Each row is where one point has got to under a steady rotation. How many ticks took it there?
The counts run from 0 to 605.
[ 84 153 158 163  98 158  77 139 120 126 140 129 146  70 131 137  68 128
 168 108 107 133 135 120  98 132 107 122 159 119 107 201 167 142 130 137
 129] | 186
[124 103 120 137  85 171 121 138 112 160 110 150 162 133 112  75 162 155
 143 173 150 128 116 156 110 156 134 174 127 161 115 128 199  96 121 141
 105] | 596
[104 163  82 139 102 137 147  72 116 125 143 104 150 162 116 118  97 159
 146 164 118 130 101 100 122 135 153 156 158 111 101  93 159 144 100  80
 102] | 189
[ 81 117 116 162 118 142 119 147  89 145 170 174 167 137 152  65 116 142
 118 171 113 131 133 162 116 126 132 169 134 134 110 138 155 126 139 171
 136] | 386
[114 154  80 159 111 133 148 129 102 104 129 158 142 114  68 147 119 139
 139 129 103  98 170 158 137 102 132  89 141 120  90 105 153  85 120 136
 129] | 348
[111  99 118 129 107 124 141 156 141 111 161 150 149  75 115 171 174  95
 141 113 181 164 132 156 131 109 134 157 125 197 136 126 165 124 139 135
 103] | 281
[100 152  89 155 103 166 129 122 107 124 124 115 131 152 109 107 121 143
 120 113 116 170 118 136 155 101 148 130  91 150  83  97  85 145  85  94
  80] | 315
[129 171 104 139 134 148 150 113  83 129 101 134 134 130 116 136 140 140
 117 200  89 111 154 124 131 141 118 114 156 153 134  81 185 175 111 131
 149] | 458
[143  99 170 129 169 112  93 186 121 109 117 120  87 108 142 134 148 108
 115 126 111 148 137 129 102 133 137 120 139  94 171 165 144  88 172 167
  89] | 449
[ 89  91  80 105 113 103 132 139 178 107 146 108 152 157 147 112 135 140
 139  65 160 168 110 122 139 131 113 151  79 144 125 124  85 142  94 127
 131] | 440
[140 133 130 156 115 143 112 123 159 110 118 103 126 100 120 160 166 120
 174  99 141 194  97 127 148  71 134  94 106 155 144 120  94 108 111  74
 103] | 283
[129 131 180 136  97 157 116 114 100 111 163 138 110  89  80 157  79  82
 110 118 150  86 115 128 134 136 119 148 137 128  89 169 160 128 176 121
  99] | 154
[116 158 135 139  82 146  76 118 158 174 121 130 125 135 145 131 117 168
 160 125 104 167 107 145 125 140 167 111 170 112 138 127  75 125 102  88
 135] | 146
[161 105 129 125 112 164 103 159  85  55 107 127 100 129 111 146 123 152
 139 116 137  90  95 107 158 148  98 105 160 148 124 125 117 105 155 143
 143] | 600
[119 154 169 136 147 114  94 110 148 203 144 112 139 116 160  99 112 126
 137 123  91 153 150 136 104 151 151 115 118  55 155 175 108 124 127 114
 116] | 61
[136 104 128 122 102 122 137 137 168 167 125 160 125 120 106 142 151 111
 134  82 167 152 137 161 165  82 150 114  79 155 130  87  94 103 140 111
 117] | 519
[102  93 127 127 147 143 117 134 154 128 125 139 170 138 130 133 127 122
 152 116 155 190 122 116  94  80 109 167  82 181 130 124 135 106 158 145
 119] | 45
[ 61 112  97 152 116 126 180 119 137 113 143 127 109 115 127 130 105  94
  82 138  86 161 136 117 125  89 115 110 113 100  63 137 138  99 149  93
 139] | 269
[ 92 125 159 151 125 124 121 127 129 150 165 118  85  73 151 128 112 112
 132 107 114 114 171 173  88 151 166 142 146 122 158 150 176 171  91 137
 118] | 102
[ 94 136 153 104 132 122 151 143 176 203 143 141 155 128 152 136 125 152
 122 111 128 184 128 108 110 135 121 149 104 107 152  80 131 179 102 128
 160] | 19
[102 146 109 150  74 157 115 130  90 141 115 130 112 135 130 121 129 143
 113 173 103  91 108 130 137 169 156 133 192 135 136 125 177 140 123 115
 139] | 148
[123 151 166 109 148 127  92  96 173 173 139  96 147 115 186 118  93 136
 157 122 108 137 142  82 136 118  85 102 122  98 172 169 136 158 108 159
 149] | 298
[ 65 153 113 171 112 169 170 101 116 127 138 123 106 152 110  94 119 170
 115 140 124 126 102  91 149  91 146 132 145 119 107  76 159 155  88 107
 133] | 426
[165 142 129 133  83 139 135 102 110 117 137 137  99  82 119 157 117 113
 106 167  99  71 153 168 150 127 142 111 148 166  93 130 144 133 129 132
 164] | 69
[105 132 107 127 134 132 178 185  98 129 172 158 143 143 139 103 122 145
  88 150  95 138 149 163 127 162 128 166 116  82  88 115 134 143 118 169
 152] | 65
[114 122  97 128  94 121 201 101 143 106 166 121 130 101 125 169  99 139
 111 143 117 119 129 124 145  96 107 117 127 146  80  91 149 154 147 111
 192] | 505
[128 113 140  89 175  76 106  91 150 137 179 126 129 113 161 185 118  67
 135 125 130 124 145 106 117 127 135 131 146 153 194 144 119 174 149 102
 137] | 56
[105 115 118 152 116 156 175 119  97  87 178 147  90  88 123 133 128 102
  89 169 126 128 146 146 152  75 139 145 121 139  67 118 175 124 142 129
  98] | 590
[113 133 121 132 111 169 138 174  96 132 137 179 137 136  58 124 134 135
 120  70 175 124 150 158 160 124 135 128  93 131 126 100 148 103 109 158
  78] | 39
[152 146 178  79 134 132 103 148 132 157 175 157 133 127 142 145  80 150
 117 140 128 102 150 130 141 170 101 156 168  99 136 147 155 161 169 171
 163] | 502
[156  99 147 133 166  84 111 108 136 129 146 102  84 133 188 112 130 123
 125 155 112 162 132 149 111  81 155 167 107 149 173  95  95 154 159 118
 100] | 451
[155 106  81 128 120 128 175 168  92  60 122 128 135 131  81 117 150 150
 126 100 132 105 122 133 114 188 104 136  79 123 112 112 127 120 120 133
 159] | 164
[165 129 150 116 181 164  84 155  91  97 104 152 167 121 109 151 113 110
 138 120 130 115 151 126  79 168 114 155 132 138 136 158 115 132 108 159
 109] | 528
[157 144 126 103 128 137 120 139 124 125 103 112 157 164  96 152 115 150
 118  95 151 151 112  78 188 134 101  91 100 121 161  87 115 134 160 116
  82] | 362
[118 147 172 184 105 147 127 169 131 142 139 164  84  58 111 138 101 152
 143 103 104 113 126 143 102 119 135  96 175  97 121 136 137 117 152 135
 168] | 422
[135 135  99 121 112 159  84 117 121 100 124 103 167 146 136 120 138 115
 164 105 149 143  80  91 171 151 113 116 119 155 128 159  77 120 109  95
 139] | 120
[103 132  99 106  74 145 112 127 108 133 118 118 156 124 125 130 139 108
 112 143 111  78 139 137 155 210 133 110 148 132 105 184 198 121 101 143
 123] | 233
[138  66 131 138 108 115 155 138 118 114 155 174 121 121 103 144 151  81
  92 118 166  77 142 180 129 132 151 152 116 166 117 134 140  94 154 139
 138] | 517
[164 122 137 131 143 114 165  72 145 153 120 134 116 120 108 162 100 115
 123 149 123 111 110 107 133  93 119 126  99 154 159  44 122 178 145 102
 179] | 294
[ 52 131 113 157 141 122 167 158 107 118 169 131 116 112 128 119 106 121
 131 104 109 134 122 109  72 144 131 142 127  97 141 119 154 186  98 104
 143] | 538
[177 158 121 117 170 169 134 128 100  83 102 124 109 123 144 145 142 152
 105 181  78 118 154 136 113 174 119 119 183  97 117 158 126 118 114 150
 128] | 416
